In the data rows, 128 means zero.
Here are some rows, each followed by its group. Rows of different groups can look alike.
[ 71 122 164  84 160  96 142 135 164 142 103  95 100 170 107 129 124 156
 177  68 150 156 137 128  85 122 142 102 180  81 105 121 155  71 114 147
 137 123 122 151 100  81 118 123  50 177 138 124 136 121 129 121 166 114
 163 152 112 107 165 147 128 164 143 149] k
[128 171 164 144 155  99 135 107  99 150 184 167 162 158 121 110 124 135
 143 151  85 163 137  92 135 147  92 142 111 126 125 149 155 107 142 140
 111 179 144 157 179 172 109 111 150  87 173 150 167 163 160 114 136 157
 135 119  98 128 151 139 106  91  79 100] q
[ 92 122 157  55 166  49 100  78 207 188 135 104 105 187  72  98 123 185
 143 128 128 163 138 170 114 120 114 108 117  87 105 121 148  71 156 162
 118  94  76 121 110 103  95 139  76 162 136 148 145  99  70 121 137 100
 142 130 112  57 167 176 125 189 123 121] s
[149  98 100 114 138 120 163 164 114  91 110 122 136  98 107 103 112 100
 162  95 157 170 116 156 135  68 107 109 160 130 123 142 129 128  85 115
 140  93 119 128 110 100 179 132 171 182 166 153 101 142 163  93 129 100
 114 128 195 107 142 142 125 160 134 128] m
[206 114 135 131 121 169 121 164 135 133 108 155 138   1 206 118 106  50
  77 178 106  92 156 149 142 146 185  94 140 127 150 114 102 156  64  89
 149  98 145 119 144 106 169 121 129 183  68 145  96 106 152 149  68 114
  78  41 185 128 126 163 116 109 127 164] m
[ 92 157 157 161 138 127 135 114 121 111 119 114 119 104 142 140 157 114
 111 172 121 106 171  71 121 145 135 122  97 123 126 142 102 107 164 125
 108 133 137 161 171 156  88 123 178  72 102 148 148 149  87 156 163 107
 156 116 102 156 125 105  95 144 115 100] t
[ 99 146 142  83 121 137 149 121 128 129 112  63  98 139 100 141 166 128
 129  88 150 113 121 128  99 104 142  86 108 110  91 142 122 121 142 124
 135 113 126 102 109 106 137 123  94 158 128 134 130 114  91 142 157 100
 163 155 137 156 117 132 132 130 152 135] k
[ 99 129 135 138 148  83 135  93 199 137 105  89 112 144 128 159 116 149
 111 160 135 142 180 149 114 136 121  92 124  83 105 107 103 121 164 150
 140 124  82 146 132 130  76 153 120 121 101 144 161 114  79 156 124  93
 135 139 125 100 139 108 137 155 135 114] s
[128 134 100 118 154 118 107 135 107 131 121 148 103 122 121 151 109 121
 141 168 150 149 124 135 163  85 107 126 119 155 152  85 101 121 164 164
 165 139 119 101 117 129  89 203 145 149  93 146 158 106  94 135 106 178
  85 144 126 121 164 122 178 142 131 114] s
[ 92 102 100 111 141 120 149 149 121 103 123 129 105 114 107  90 118 100
 149  96 193 156  96  99 142  70 107 127 114 175 152 135 108 128 164 122
 156  74 131 123 111  93 120 170 187 138 118 130 104 156 152 163 127 114
 128 140 138 142 128 170 115 159 163 128] m
[171 104 185  48   0 236   1  93 157 164 208 149 198 158  29   0 222 142
 169  48 171  99  35  64 177 175 228 204 191 141 133  78  65  36 178 105
  83  68 183 131  99 190 166  31 154 124 137  79  64  92 114 156 110 107
 220  97  28 128 103 243  76 224  52  93] p
[114 146 164 198  73 183 121 199  42 133  24  83 150 116 163 178 144 156
  21 164  99  78 144 121 107 146 135 123 127  99  92 142  51 227 164 153
 164 165 156 152  93 209 229  56 182  62 155 144 141 142  92 128 159 121
 163 174 120 192  75  41 130 110 178 164] k
[163 100 149 118  91 146 100 164 128 150 141 133 139 127 128 129 127 121
 126 126 171  78  75 184 185 143 121 177 114 139 120 114  98 163 114 149
 136  72 109  68 102  77 182 136 107 147 135 116 100  64 110 121 117 164
  85 117 157 114 108 161 215 117 186 156] i
[163 128  93  87 149 117 121 107 142 136 100 155 109 138 135 125 103 171
 139 122 106 142 111 177 163 125 128 152 152 134 154  93 141 107 135 126
 119 157  86  96 101 139 120 130 125 145 102 118 112 142 112 135  90 135
 107 100 120  78 145 130 151 143 143 128] q
[114 168 128 132 151 111 135 114 121 134 133 136 134 161 107 130 124 149
 150 129 114 163 162 107 107 116 100  95 114 121 124 142 155 121 142 137
 135 152 122 158 160 161  93 126 148 115 181 149 164 163 162  93 131 135
 142 152 124 142 145 113 102 123 105 107] s
[107 172 199 161  99 148  92 142 114 148 121 100 167 129 163  90 150 100
  82 159  99  92 150  71 114 171 135 100  99 126 137 185 140 156 128 121
  55 140 165 162 209 170 160  81 121  96  86 149 106 149 110 121 200  71
 163 134  87 114 119 106 113 187 110 114] p
[128 194 149 127 130 154 128 149  50 101  91 104 112 110 114 133 161 135
 119 122 121 113 131  92 114 118 121 110 126 161 123 142 122 142 156 126
 125 154 156 115 144 149 142  95 165 117 153 157 143 142 103 135 147 135
 170 158 133 171 113  95 146 128 134  93] p
[ 92 142 157 146 137 109 128  93 149 133  94 130 124 157 100 159 150 149
 150 125 150 135 132 114 163 128 114 140 124 117 102 100  79 128 164 183
 140 133 111 132 119 139  86 113 149  92 123 131 156  92  81 171 132 114
 149 139  99 128 155  95 155 151 143 100] q
[ 99 108 107 161  87 150 149 135 114  83 152 101 120 147 121 144 162 114
 113  96 121 113 128 114  99 111 142 125 129 103 124 149 148 142 128 121
 160 109 134 126 146 101 137 129 118  97 169  93 115 121 162 100 174 128
 128 179 153 171 103  96 144  73 163 164] i
[142 109 135 137 127 112 156 107 142 102 145 127 141 131 128 128 118 128
 133 129 106 128 118 149 121 148 121 144 114 138 122 135 151 121  92  83
 100 145 144 122 136 153 131  92 123 100 123 123 136 163 124 128 106  93
 142  77 139  93  91 100 124 119  98  71] p
[107  93 114 170  88 158 142 100 142  81 155 101  90 105 178 201 158 114
  86 115 106  78 127 114 128 158 185 141 106 125 151  93 104 142 142 144
 150 139 115  98 110  79 108 149  99 104 124  60  97  50 117 178 114 178
 107 168 112 199 113  89 189  31 173 206] i
[128 139 157 117 124 163 156 149  99 118 179 141 125 101 114  90 171  85
 134  98  99 113  96  85 128  99 135 108  96 163 149 163 200 107 107  81
 122  91 167 100 181  92 147 137  91 124 152 106  93 142 188 107 154 114
 128 118 142 142 122 128  97 112 138 128] i
[ 57 114 192 139 155  83 100 107 171 167 177 124 115 177  79  85 144 171
 160  94 121 163 151  92  92 151 128 131 154 117 131 135 183  64 156 134
 129 119 121 182 122 116 102 105  80 102 156 127 140 135 142 142 153 142
 170 142  70 128 147 147  76 127 109 128] s
[114 133 135 118   0 205  85 121 178 108 219 119 219  64 135   0 193 100
  89  81  27  71 153  15  92 218 235 130 176 152 139 171 198 142  64   0
  44 114 212 160 175 154 187   1   4 126  43  73  38 170 159 121 170  64
 227 119  35 121  46 148   5 167  31 114] p
[ 78 146 149 165 157  85 135 128 178 144 141 139 155 138 149 109 108 156
 110 144  71 128 189 135  78 193 100 111 158 100 124 171 185 128  99  94
  79 146 117 169 139 114 135  66  60 143 122 145 124 178 152 128 160 114
 163 110  83  85  93 144  91 129  87 128] t
[178 157 128 106 154 131  85 121  78 167 139 158 104  99 128 144 113 121
 164 165 150 156  74 149 170 104 114 134 137 166 148  78 112 107 171 151
 159 153 138  72 132 137 117 203 124 152 121 163 158 128  77 100 118 206
  50 108 134 114 211 151 184 161 113 100] q
[ 99 176 178 159 142 142 142 135  85 100 102 121 114 114 121 118 190 121
 115 128 106 106 149  71 114 136 114  97 101 163 130 163 132 121 164 122
 102 131 143 143 160 142 118 104 166  76 106 158 128 163 136 128 179 107
 178 127 104 164 111  86  90 142 129  93] p
[135 207 135 128 145 114 156 100  99 127 120 117 128 146 114 137 152 135
 150 115  92 170 151  99  99 111 107  78 118 110 105 135 154 128 128 150
 128 162 133 142 173 144 104 129 124 124 148 150 164 149 139  93 148 128
 135 152 134 142 159 103 110 128 103 107] s
[142 162 100 111 145 146 121 135 107 114 105 123 127 101 142 114 114 114
  89 171 114 106 146 142 121 112 121 142 122 166 150 149 127 149 135  71
 121 128 127 117 128 133 131 110 152 130 126 152 122 178 111 156 113 114
 128 116 125 114  83 134 127 140 119  93] t
[156 145 114  93 161 123 128 107 107 142  96 153 104 128 121 126 125 171
 126 134  92 142 111 156 170 108 121 143 156 139 152  93 122 114 156 146
 123 169  89  89 100 141 131 131 139 135 100 129 114 135  97 142 108 149
 107 122 121 107 164 129 139 137 142 128] q
[121 146 164 150 134 135 170 121 107 107 125 125 124 124 121 126 162 121
 131 118 114 121 130  99 121 124 114 114 111 138 121 149 146 121 128 103
  99 154 137 122 156 144 128  83 137  89 124 132 131 156 128 121 140 107
 163 121 132 135 108  86 103 110 117  86] p
[142 101  93 142 134 123 135  78 171  93 134 133  77 116 171 176 113 142
  98 143 106 113 143 163 135 156 171 117 136 139 171  78 134 107 149  93
 131 152 119 100 113 142  71 108 117 150 125  97 127  99 122 185  53 164
 142  91 123 121 117 107 168  73 118 114] p
[114 174 121 131 149  93 156 114 114 133 135 116 135 163 107 135 127 156
 142 127 106 163 162 121  99 121  92 100 122 106 104 135 145 128 142 137
 125 160 116 154 151 146 100 114 141 118 151 147 167 149 151 107 132 142
 142 151 128 128 136 114 114 113 103 100] s
[135 104  85 237  44 144  71 114  92  95  89 160  57 150 192 189 110 199
  54 163  92 121 144  99 149 165 178 133  42 115 185  64  46 185 185 216
 124 194  98 114 111 141 125  98 164  56 104  95 155  57  69 128  11 192
 121 194  64 199  67  48 204  67 183 164] k
[185 135 157  62 113 182  57 192  99 134 170 168 175 100 128  32 134  64
 112 126 135  71  86 142 163 134 121 152 142 192 171 156 156 149  85  58
 101  49 169  81 147  82 184 138 110 175 124 131  67 128 176 121 126 121
 114  86 127 100  98 209 116 182 115 121] i
[156 126 100  91 147 119 128 107 135 135  97 155 108 131 135 131 110 171
 137 126 106 142 111 170 163 121 128 149 150 133 152  93 139 114 135 129
 114 162  90  99 106 140 119 126 127 142 105 114 113 135 115 135  94 135
 107 105 119  85 153 124 148 147 142 128] q
[142 150 185  60 117 153 149 142 114 136 125  93 134 112  93 100 172  92
 140  90 171  99  87 121 156 109 135 122 119 123 101 135  97 114 114 126
 130  69 145  87 105 101 173 156 118 177  86 143 109 106 107 135 154  85
 142 116 146 121 131 181 135 175 158 121] k
[149  92 107 134 164 128 128 178 128 128  96 165 131  95 142 116 112  85
 143 140 150 149 105 149 163  92 114 137 175 132 139 114 122 142  99 161
 156 110  93 130 108  91 145 166 152 157 115 147 110  92 116 149 125 128
  64 135 167 121 174 141 147 131 156 178] m
[ 85 176 128 170 103 135 149 135 107 101  80  57 115 133 128 173 159 121
  77 148 135 106 190 121  64 107 107  65 106  98 101 156 120 178 164 113
 150 111 116 152 145 120 121 118 143 100 142 149 148 149 120 114 171 100
 149 178 152 171 103  64 136 114 157 128] k
[199 156 157 117 123 164 149 149  71 113 164 159 127  71 142  58 174  78
 149  91  78 113  90  92 142 105 149 136 115 190 173 163 224  78  64  90
  64 105 156  93 219 102 183 136  99 147  24 127  58 156 202 100 148  93
  99  69 157 114 140 143  73 131 122 135] i
[156 165 114 113 141 145 135 135  99 109 115 122 143  95 128 114 133 107
  98 170 106 106 155 128 149 104 114 134 110 163 140 156 116 149 135  87
 110 125 127 118 141 145 147 127 170 130 108 163 118 178 117 135 127 100
 135 112 126 121  89 122  97 158 117  86] t
[ 85  96 107 150 108 113 107  85 207 112 155  82 106 156 128 145 123 128
 117 140 142 142 153 114  92 133 178 120 118  95 134 107 145 107 142 116
 143 116 136 167 145 125  43 146  99  89 128  94 155  99  81 156 104 100
 135 142 110 135 121 108 127 113 112 128] s
[121 157 128  93 142 125 114 164  85 135 107 129 131 132 114 139 110 114
 155 139 171 156 136 114 149  77  92 116 100 151 119 121  99 135 135 162
 165 132 147 129 120 125 111 180 152 167 161 160 170 128 114 100 126 171
 121 164 137 135 144 118 177 171 132  93] s
[107 168 121 123 145  99 142 114 121 139 131 113 129 163 100 136 123 163
 142 120 114 163 155 114  92 118 100  96 129 114 106 142 152 128 142 131
 126 157 117 152 150 147 101 113 128 125 180 145 163 149 129 100 132 135
 149 157 135 135 136 120 115 112 104 107] s
[114 170 121 134 150  98 142 114 114 129 134 123 133 171 107 137 121 149
 151 132 114 163 156 114  99 121 100 106 115 113 110 142 155 128 135 137
 125 162 124 154 157 161 100 126 146 118 153 155 166 149 143 100 137 135
 149 148 128 142 139 120 112 106  97 107] s
[121 161 121 138 144 100 149 114 121 132 127 121 134 161 107 138 121 156
 137 138 114 163 159 121  99 116  92 106 124 102 107 135 143 135 135 134
 131 153 116 155 155 148 100 116 141 111 164 148 168 149 142 100 128 135
 142 149 136 135 133 109 110 112 103 100] s
[ 71 149 178 124 139 130  92 142  99 159  84  97 143 122 114 123 144 121
 122 158 164 106 111 114 135 135 128 135 136 100  92 121  66 128 178 155
 120 143 120 145 106 142 148 112 160 113 125 173 148 114  18 171 187 107
 135 132  77 121 143 150 144 197 127 121] t
[135  68  93 122 165 125 142 171 149 138 108 172 129  98 142 123  97 107
 155 127 150 163 102 163 163  95 121 149 186 127 147 100 133 135  99 152
 163 118  90 129  92  81 136 173 124 167 134 119 110  92 126 156 104 142
  64 135 164 114 168 143 152 113 159 192] m
[ 78 216 185 199 161 101 142 114 135 175  92 123 135 120 149 154 144 163
 110 191 106  99 189  92  85 213  71 111  93 110  86 171  82 149 185 181
 119 131 127 179 179 168 109 112 168  64  88 193 180 163 150 135 218 114
 163 114  67 142 117 127  98 163 126 100] t
[114  98 135 168  90 160 149 114 142  91 142 102  97 109 171 197 168 121
  95 107 121  78 136 114 135 148 178 143 108 115 140 100 109 142 135 147
 157 129 111 107 117  80 121 137  95  93 127  61 104  57 118 171 123 157
 107 170 117 192 121  74 167  43 177 213] i
[114 109  85 158 114 145 142 100 107 101  98 147  74 130 156 148 131 156
  98 112  99 135 132  85 163 114 178 152 109 122 176  71 120 135 171 148
 115 172  92 111 106 106 101 147 144  81 103  71 112  92  71 149  54 157
 114 159  95 178 127  86 137  82 187 178] k
[135 126 142 141 139 108 177 114 128  90 138 119 132 120 128 133 130 121
 112 141  92 128 130 135 128 137 107 126 116 138 130 149 134 135 121  79
 102 149 134 124 138 136 125  91 132  96 125 125 136 163 124 121 118 114
 156  97 135 114  91  93 123 109 110  71] p
[107 120 171  91  82 178 107 142  99 148 159 117 106 152  79 114 204 128
 199  23 142 128  82  64 135 102 192 137 152 130 112 114 163  43 121 171
 155 123 200 127 142 103 134 137  79 143 161  81 121  92 125 114 157 157
 142 155 106 178 160 129 108 140 132 156] i
[171 111 100  96 147 118 114 100 149 139 103 158 115 137 121 128 108 171
 142 124  99 142 109 177 163 118 128 164 153 131 148  93 132 107 121 128
 125 148  93  91  96 146 130 136 132 143 106 118 110 135 115 135  89 128
 107 102 127  78 148 136 145 154 136 121] q
[107 148 100 139 122  95 156 121 114 102 138  80 132 162 107 155 117 135
 133 125 128 149 172 121  71 110 100  98 106 120  95 163 152 128 121 118
 126 152 143 154 163 147 115 116 137 136 176 143 164 156 133  64 142 142
 156 163 164 135 100  96 119 105  89  86] s
[121 165 114 135 144  97 142 114 121 132 126 120 134 162 107 141 118 156
 138 138 121 163 162 121  99 121 100 105 128 106 109 135 142 135 142 133
 132 159 113 153 151 153 103 118 144 111 162 152 170 149 133 107 129 135
 142 150 137 135 135 117 117 105 103 107] s
[ 71  81  93 162 118  82 170 178 192 165 110 103 143 122 128 118  58 128
 122 150 255 106 134  85  57 156  36 196  61 138  19 213  23 220  85 153
 153   4 175 201  83  52 134 202 145  79  34 192 205 178  74 163 172  57
 107 116 155 149  31 198  94 150 152 107] m
[142  75  93 121 170 118 135 178 149 141 105 166 127  98 142 120  96 114
 148 131 142 156 110 163 156 107 121 150 189 131 143 100 131 142  99 149
 167 119  86 137  91  79 140 162 125 166 132 124 111  92 131 163 109 157
  64 134 162 114 163 149 149 114 160 192] m
[121  91 121 120 122  78 114  57 207 158 174 151 149 149 107 102 108 171
 146 134 128 149 149 135 149 152 128 187 147  94 125 121 129  93 128 126
  99 129 104 159 115 157 105 112 123  97  99 124 125 135 124 156 112 107
 128  90  92  64 135 166 113 133 101 121] q
[135 111 128 114 128 107 149  93 164 117 121 101 103 124 114 148 140 128
 115 125 128 121 131 156 128 131 142  99 119 119 110 107 110 121 135 105
 127 130 116  97 111 135 107 102 120 142 116 124 139 106  66 156  91 107
 149 104 153 121 116 110 141 124 125  86] p
[128 130 114 111 151 122 100 135 114 141 117 150 106 122 121 147 106 121
 143 165 157 156 122 135 163  83 107 131 115 161 151  93 103 121 164 163
 169 139 119 106 121 129  89 200 136 148 111 145 161 106  94 128 103 178
  85 145 128 121 169 128 182 149 130 114] s
[ 71 159 142 132 136 141 142 149  78 129  88 108 142 133 121 174 143 128
 119 131 121  92 140 121 135 141 128 117 160 126 117 128 103 128 149 112
 108 189 133 129  92 164 153  67 128 150 136 132 130 149  65 135 175 157
 163 132  92 149 131  94 143 146 119 128] t
Which 5 groups are nearest to each row below, nearest first, going by the distance to the centre of the group?
[156  81  85 124  72 153  29  43 178 147 172 191  74 151 135 165 121 213
 161  76  99  85  27 142 206 197 221 210 155 168 196  15 136  78 192 161
  64 119 126  36  77 121  82 111  70 105 106  22  82  21 114  78  61 192
 135  75  39 107 180 115 147 132 156 149] -> q i p k s
[163 146 107  95 155 120 121 107 107 139  98 152 110 133 121 132 122 171
 131 137  99 142 116 156 170 115 128 141 154 134 150 100 123 114 149 145
 126 168  88  93 100 151 137 134 143 137 100 133 117 135  95 142 109 142
 114 119 122 107 164 125 142 134 146 135] -> q s k t m
Which 4 groups are nearest to each row below, nearest first, going by the average distance to the group's rows?
[ 99 108 114 158  96 152 156 135 128  82 148 104 108 140 135 150 161 114
 107 101 128 106 124 121  99 112 142 122 123 116 136 142 144 149 142 118
 156 118 126 126 135  86 125 126 112  98 172  86 113 114 172 121 171 135
 128 182 144 171 106 100 152  67 166 164] -> i s k t
[ 85 171 164 145 159  72  78 100 157 189 119 119 141 207  86 100 124 192
 136 159 121 185 160 114  92 150  78 105 102  83 101 135 112 121 199 220
 135 141  74 185 151 182  98 151 162  75 153 186 181 149 125 121 172 107
 135 186  65 114 163 145  98 200 115 121] -> s t q k
[149  96 107 126 159 130 128 171 135 131  94 164 137  95 128 110 113 100
 149 132 150 156 109 142 163  88 114 140 181 130 136 114 125 142  92 160
 158 108  95 131 103  91 154 161 145 162 133 149 110  99 121 142 127 128
  64 143 170 121 175 139 150 142 158 185] -> m q s i
Group q spreads out most along one direction. Which 3 other groups' directions of most spread are closest to that one, closest first?
s t m
Which 5 groups are nearest to each row below, nearest first, going by the average distance to the group's rows?
[ 99 145 157  81 134 125 163 128 135 127 114  66 103 129 100 134 169 128
 105 106 128 106 127 128 114 105 121  88  96 123 100 149 112 128 156 117
 133  93 125 105 111  93 136 131 103 152 119 131 126 121 103 142 156  93
 163 142 128 149 110 132 111 146 150 128] -> s t k q p
Which 4 groups are nearest to each row below, nearest first, going by the distance to the centre of the group?
[142  68  93 116 171 119 142 178 157 140 101 172 130  96 142 120  98 107
 149 133 142 163 109 170 163 101 114 153 185 128 144 100 129 135  99 152
 160 117  89 135  92  74 137 165 124 158 134 120 109  99 137 149 110 142
  64 130 164 107 165 145 147 119 159 192] -> m q i s
[192 127 171  58 103 189  57 192  85 144 178 172 170  93 121  15 145  78
 132 103 142  85  75 114 156 123 142 152 138 198 166 163 186 121  64  73
  91  55 186  87 176  78 197 132  89 183 101 130  64 128 175 107 134 107
 121  88 141 107 113 205  93 173 107 128] -> i p m q
[ 99  91 171 138 164  64  92 121 199 207 133 134 170 171 135 145  71 135
 136 162 171 149 184 191 114 158 100 121 156  58  69 135 119 121 107 158
 148 134  99 186  76 152 119 149  92 152 173 170 169 114 130 128 137 128
 121 112 115  78 153 162 117 141  95 149] -> s q t m
[199 159 107 110 126 160 163 121  78 114 135 118 105  92 114  94 157 114
 162  72  92 135  98 107 135  74 164 121 147 172 153 142 191  71 107 112
  87 122 127  85 170 128 179 154 135 150  84 130  70 156 178  57 138 100
 114 107 172 128 145 132  72 140 146 135] -> i p q m
[ 92 120 135 150 165 108 142 157 157 150 102 102 137 142 107 122 108 128
 136 128 157 156 157 149  85 128  85  75 148 105 102 156 125 156 121 125
 166 123  96 165  98 121 141 132 133 146 162 156 138 163 163 135 161 121
 135 168 150 149 128 148  99 139 127 142] -> s m t k
[199 194 221 126  90 202  71 121  78 144 189 121 210 113 107  62 182  71
 156 149 171  85  91  29 199 157 149 196  64 217 130 156 111 100 142 134
  37 116 195 136 225 223 142 112 202  78 108 163 119 121  94 142 142 100
 185  82  97 114  96 143 114 170  59  29] -> p t i q
[192  78 135 128 140 155 121 178 142 143  87 156 118  33 185 123 109  78
  93 170 121 106 154 149 128 135 178  95 157 115 140 114 103 135  50 121
 146 114 128 117 128 103 165 115 118 188  64 143 106  85 125 163  63 121
  85  61 201 128 148 157 123 100 134 178] -> m i q k
[107 107 100  63 155 112 100 100 135 138 121 126  64 164  65  94 125 185
 115 108 142 156  98 156 128  82 107 115 128 179 164 114 143  78 192  93
 135 121  84  90  61 119 111 127 127 156 132 126 118 142  71 156  93 149
 142 137 120 100 131 141 138 140 127 100] -> q s k p
[121 134 142 125 140  73 135  93 114 154 176 152 160 174  86 107 123 163
 147 125  92 185 147 128 121 126  92 130 138  94 103 142 155 100 121 140
 107 181 114 154 143 164 133  96 126 107 163 149 161 149 127  71 131 142
 135 133 128 100 150 134 106 110  69 100] -> s q t p
[171 146 114 111 144 136 121 135  78 152 139 147 124 100 128 158 102 114
 172 157 157 149  95 142 163 105 121 134 135 146 134  93 105 128 135 144
 155 182 148  83 135 139 131 182 132 163 128 147 162 121  85 100 119 199
  71 129 146 128 184 143 173 143  99 100] -> q s m i
Which 5 groups are nearest to each row below, nearest first, going by the distance to the group's nearest row?
[135 102 178  93 167 102 156 178 178 177  76 130 134  90 121  87 122 142
 160 105 121 156 142 163 114 137 121 109 183  65  82 135 130 114  71 153
 140 104  79 152 101  71 188  99  91 184 123 155 116 106 122 142 129  93
 114 115 163 100 151 181 117 161 165 178] -> k m q s p
[192 100  71 127 114 142  85 157 164  95 118 103 164 120 213 111  46  92
  62 183 128  99 132 206  78 167 149 158 106 146 124 149 112 163  57  70
 137  98 149 128 108 156 166 119 153 163 152 164 130 170 114 135  82  93
 121  46 162  43  45 157 153 124  69  93] -> t p m q i
Group p spreads out most along one direction. Which 3 other groups' directions of most spread are closest to that one, closest first?
i q k
Group s spreads out most along one direction. Which 3 other groups' directions of most spread are closest to that one, closest first?
q t p
Which 4 groups are nearest to each row below, nearest first, going by the distance to the group's nearest row?
[ 92 120 114 144  84 150 149 135 107  90 157  93 121 150 121 136 165 121
 115  85 114 121 131 107  92 108 135 117 122 109 119 156 161 142 135 118
 155 108 138 137 147  92 143 117 114 107 189  93 116 128 163  93 177 128
 135 182 152 164 109  93 136  87 159 164] -> i k s p
[156 142 135 179 124 146 135  93 142  71 127 138 125 111 185 144 124 121
  81 152  71  99 122 128 107 165 142 140 118 165 167 142 136 142 107  56
  99 140 179 128 156 156  98  70 131  74 121 119 124 170 142 142 101  85
 149  65 109 107  83  73 136 107 101  64] -> p t s q
[107 157 107 139 135  90 142 114 121 124 129 110 132 175 100 136 119 156
 134 135 121 163 169 128  92 119  92  96 121 102 106 142 147 135 142 132
 126 151 115 159 147 150 101 117 144 117 156 150 166 156 135  93 137 135
 149 156 137 135 130 110 118 117 107 107] -> s p q k
[114 138 171  95 113 118 142  93 135 154 129 100 132 131  79 121 174 128
 124 108 142 113 121 128 128 125 128 114 111 106  81 114 106 121 142 124
 110 120 125 101 114 130 131  90 120 123 119 132 134  99  38 149 120 100
 156 121 142 135 128 128 127 141 125 107] -> p k q t
Which 3 other groups have their centres nearest to the centre of group s, nearest first?
q t k
Which 3 other groups have their centres nearest to the centre of group k, nearest first?
t s i
Group t spreads out most along one direction. Which 3 other groups' directions of most spread are closest to that one, closest first?
q m s
